Some points, each followed by its number:
array([-1.7,  0.0, -0.1,  0.7, -2.9, -2.3,  0.3, -0.7, -1.7,  1.8,  0.2, -0.2,
        0.6,  0.2,  2.5,  0.2]) 0
array([-0.3, -0.6,  0.8,  0.1, -1.3, -2.1, -2.0,  0.7, -1.2, -0.3,  0.7,  0.7,
       -0.5, -0.6,  0.8,  1.2]) 1
array([ 0.6,  0.0,  0.0,  0.2,  0.2,  0.8,  0.3,  0.4,  0.9,  0.2, -0.4,  1.1,
        0.6, -0.6,  0.0, -0.8]) 2
array([-0.9, -0.7,  0.2, -1.0,  0.1, -0.2,  0.8,  0.4,  1.3, -0.2, -0.3, -1.4,
       -1.3,  1.9, -0.4,  2.8]) 3
array([-1.2, -1.0, -0.6,  0.4, -1.4, -0.6, -0.6, -0.5,  0.2,  0.8,  1.8, -0.2,
        0.5,  1.5, -0.2,  0.3]) 4
array([ 0.8, -1.4, -0.6, -0.2, -1.5, -1.4, -0.8,  1.8, -0.8, -0.3, -1.0,  1.2,
        1.7, -2.0,  0.8, -1.0]) 5
array([-0.3, -0.9, -0.7,  0.1, -0.3,  0.0, -1.1,  0.1,  0.2, -0.1,  0.7,  0.1,
        1.2,  0.1, -1.1, -1.2]) 6
array([-0.2,  1.9, -0.5,  0.3,  1.6,  1.5,  1.1, -1.5,  1.8, -0.3, -0.2,  0.2,
       -1.4,  0.8, -0.5,  0.1]) 7
array([-1.2, -1.1, -0.5, -1.1, -0.7,  0.0,  0.9, -1.2, -0.9, -1.7,  1.6, -0.1,
       -0.8,  0.6, -1.2,  2.0]) 8
array([ 0.1,  2.0,  0.3,  0.7,  1.2,  1.7, -0.8, -1.0, -0.1,  0.9,  0.0,  0.7,
       -0.2, -0.9,  1.8,  1.2]) 9
array([ 1.0, -0.1, -0.1, -0.4, -0.8, -1.0, -0.8,  1.6, -0.5, -0.2, -0.3,  1.6,
        1.1, -1.4, -0.7, -0.4]) 10
array([-0.2,  0.0,  1.1, -0.8,  0.9, -0.8,  0.0,  0.3, -0.3, -0.1, -0.2, -0.8,
       -1.0,  1.1,  0.0,  0.8]) 11
array([ 1.3, -1.3, -0.4, -0.1, -0.1,  1.2, -0.5,  1.3, -0.2, -0.4, -0.4,  1.2,
        1.3, -2.4, -0.1, -2.0]) 12
array([ 0.4,  0.0,  0.5,  0.2, -1.2, -1.5, -0.9,  1.6, -1.3,  0.2, -0.8, -0.7,
        0.4, -1.4,  2.1,  0.1]) 13
array([ 0.6,  1.3,  0.1, -0.4,  0.5,  1.1,  1.0, -0.4,  1.0, -0.2,  0.3,  1.0,
       -0.3, -0.5,  0.1, -0.6]) 14
array([ 1.9, -0.5, -1.4, -0.5,  0.0,  0.1, -1.0,  1.2, -1.2, -0.2, -0.1,  1.6,
        0.7, -2.5,  0.1, -1.7]) 15
array([-0.2,  1.4,  0.7,  0.5,  0.7,  1.1, -0.4, -0.8, -0.2,  1.8, -1.1, -0.4,
        0.1, -0.6,  2.0, -1.2]) 16
array([ 0.2,  1.6, -0.7,  1.1,  0.9,  2.1,  0.1, -0.5,  0.5,  0.4,  0.2,  0.7,
        0.7, -0.5,  1.7, -0.2]) 17
array([-0.3,  0.4,  0.0, -0.5,  1.4,  1.4,  0.6, -0.7,  0.7, -0.6, -0.6,  0.2,
       -0.3,  0.0, -0.4, -0.5]) 18
array([ 1.3, -1.7,  0.1, -1.2, -1.1, -2.4,  0.6,  2.6, -0.8, -1.4,  1.0, -1.2,
       -1.7,  1.4, -2.8,  1.3]) 19
array([-0.7,  1.2, -0.8,  0.7,  0.5,  2.4, -0.4, -2.0,  0.9,  0.4, -1.0, -1.0,
        0.1, -0.1, -0.3, -1.8]) 20
array([-1.2,  0.3,  0.0,  0.2, -1.8, -1.4,  0.7, -0.7, -1.0,  0.9,  0.0, -0.4,
        0.0,  0.8,  1.6,  0.6]) 21
array([-3.0, -1.4, -0.2,  0.0, -1.5, -1.0, -0.3, -1.8, -0.8,  1.2,  2.9, -2.1,
        0.6,  2.7, -1.2,  0.8]) 22
array([ 0.1,  0.8, -0.2, -0.9,  1.2,  1.7,  0.4, -0.7,  1.1, -0.4, -0.6,  0.1,
       -0.6,  0.5, -1.0,  0.0]) 23
array([ 0.5, -0.9, -1.1, -1.1, -1.2, -0.8,  0.0,  1.3,  0.5, -1.2, -0.8, -0.1,
        0.6,  0.0, -1.7, -0.6]) 24
array([-0.2,  0.1,  1.3, -1.2,  0.6, -1.9,  1.0,  0.1,  0.9, -0.7,  0.1, -1.6,
       -1.4,  2.2, -0.4,  2.0]) 25
New points follow, each followed by the numbers of its two nearest points above by angle, nearest first.
array([ 1.1, -1.7,  0.0, -0.2, -0.9, -1.5,  0.0,  1.4,  0.3, -1.6,  0.8, -0.1,
       -0.9,  1.3, -2.5,  0.7]) 19 24
array([ 0.3,  1.9, -1.1,  1.9,  0.6,  2.7, -0.8,  0.4, -0.2,  0.8,  0.5,  0.8,
        1.4, -1.6,  2.9, -0.7]) 17 9
array([-0.2,  1.6,  0.1,  0.5,  2.1,  1.8, -0.7, -1.1,  0.3,  0.4,  0.2,  0.6,
       -0.4,  0.3,  0.5,  1.4]) 9 17
array([ 0.8, -1.4,  0.3,  0.6,  0.7, -0.8, -0.4,  0.9,  0.6, -1.1,  1.2, -0.8,
       -0.6,  0.3, -1.6,  0.8]) 19 25
array([-0.7, -0.2, -0.5,  0.6, -1.7, -1.2, -0.3,  0.3, -1.1,  0.9, -0.2,  0.5,
        0.8, -0.2,  1.1, -0.8]) 0 21
array([ 1.3, -1.6,  1.2,  0.0, -0.9, -2.3,  0.5,  1.0, -0.2, -1.3,  0.2, -0.7,
       -1.3,  1.0, -2.0,  0.6]) 19 25
array([ 0.8, -1.7, -0.8,  0.1, -0.2,  1.8, -0.5,  0.9, -0.3, -0.2,  0.1,  0.4,
        0.5, -1.6, -1.2, -2.2]) 12 15
array([-0.9,  1.8,  0.2,  0.6,  1.2,  1.5,  0.0, -1.5,  1.1,  0.8, -0.3, -0.2,
       -0.9,  1.1, -0.2,  0.9]) 7 23
array([-0.6,  0.8, -0.4,  0.0,  1.0,  1.0,  2.1, -2.5,  1.7, -1.0,  0.4, -0.4,
       -0.7,  2.1, -0.8,  0.6]) 7 23
array([ 0.2, -0.4,  0.7,  0.2,  0.3, -0.2, -0.6,  0.9, -1.1,  0.6, -0.4, -0.2,
        0.3, -0.9,  1.1, -0.5]) 13 5
array([-0.6,  1.5,  0.4,  0.5,  0.7,  2.7, -0.4,  0.1, -0.5,  1.7, -1.2, -0.2,
       -0.2, -1.0,  2.8, -0.5]) 16 9
array([ 0.4,  0.4,  1.0,  0.1, -0.2,  0.2, -0.1,  0.9, -1.0,  0.6, -0.7,  0.3,
        0.4, -1.3,  0.9, -0.1]) 13 5
array([ 0.0, -0.9,  0.6, -0.5, -2.2, -2.8, -2.2,  1.1, -1.7, -1.3,  0.2,  1.6,
        0.3, -0.7,  0.6,  0.4]) 1 5
array([ 0.5, -0.9,  0.5, -0.3, -0.7, -1.6, -0.4,  0.9, -0.6, -0.4, -0.4, -1.3,
       -0.5,  0.2, -0.8,  0.6]) 19 25
array([-1.7, -0.8, -0.7, -1.2, -1.6, -0.7,  1.1, -1.3, -0.8, -0.3,  1.1,  0.9,
        0.8,  0.0, -1.5,  0.6]) 8 22
array([-0.1,  0.1,  1.1,  0.9,  0.6, -0.8,  0.1,  0.2, -0.8,  0.3, -0.4, -0.7,
       -0.8,  0.2,  1.0,  1.2]) 11 25
array([ 0.8, -2.3,  0.1, -0.6, -0.4, -1.5,  0.0,  2.3, -0.9, -1.4,  0.8, -1.4,
       -0.5,  1.5, -2.3,  1.1]) 19 24
array([-1.2,  1.6,  0.1,  0.3,  1.3,  1.3,  0.9, -1.8,  1.9,  1.7, -0.5, -2.0,
       -1.9,  1.9, -0.7,  0.6]) 7 23
array([-1.1, -0.7,  1.1,  0.5,  0.1, -0.3,  0.1,  1.4, -1.5,  0.8,  0.0, -0.8,
        0.0, -0.6,  2.1,  0.5]) 13 0
array([ 1.8, -3.3,  0.3,  0.6,  0.5, -2.1,  0.1,  1.8,  0.5, -1.5,  0.8, -1.7,
       -0.8,  0.7, -2.8,  0.5]) 19 24
array([-0.2,  1.1,  0.6,  0.4,  0.8,  0.5, -1.2, -0.6, -0.2,  1.4,  0.7,  0.5,
       -0.3, -0.4,  1.6,  1.2]) 9 16
array([-0.2,  0.4, -0.7,  0.4,  0.5,  2.2, -0.6, -0.7,  0.8, -0.2, -0.9, -0.2,
        0.5, -0.6, -0.4, -2.0]) 20 18
array([ 0.0,  1.9,  0.4,  1.0,  1.9,  1.9, -1.5, -0.8, -0.4,  0.7,  0.9,  1.1,
        0.2, -0.5,  1.4,  2.2]) 9 17
array([ 0.6, -0.9,  0.6, -1.0,  0.6, -1.6,  0.2,  1.6, -0.4, -1.2,  0.6, -0.3,
       -1.4,  1.0, -2.3,  1.3]) 19 25
array([-1.2,  0.6,  0.0,  1.3,  1.3,  1.0,  1.1, -2.5,  1.6,  1.4, -0.8, -1.7,
       -2.2,  1.8, -1.1,  0.4]) 7 20
array([-0.3,  0.6,  0.7,  0.8,  0.0,  0.3, -0.9,  0.3, -1.1,  1.8, -0.6,  0.3,
       -0.5, -0.2,  0.6, -1.3]) 16 9
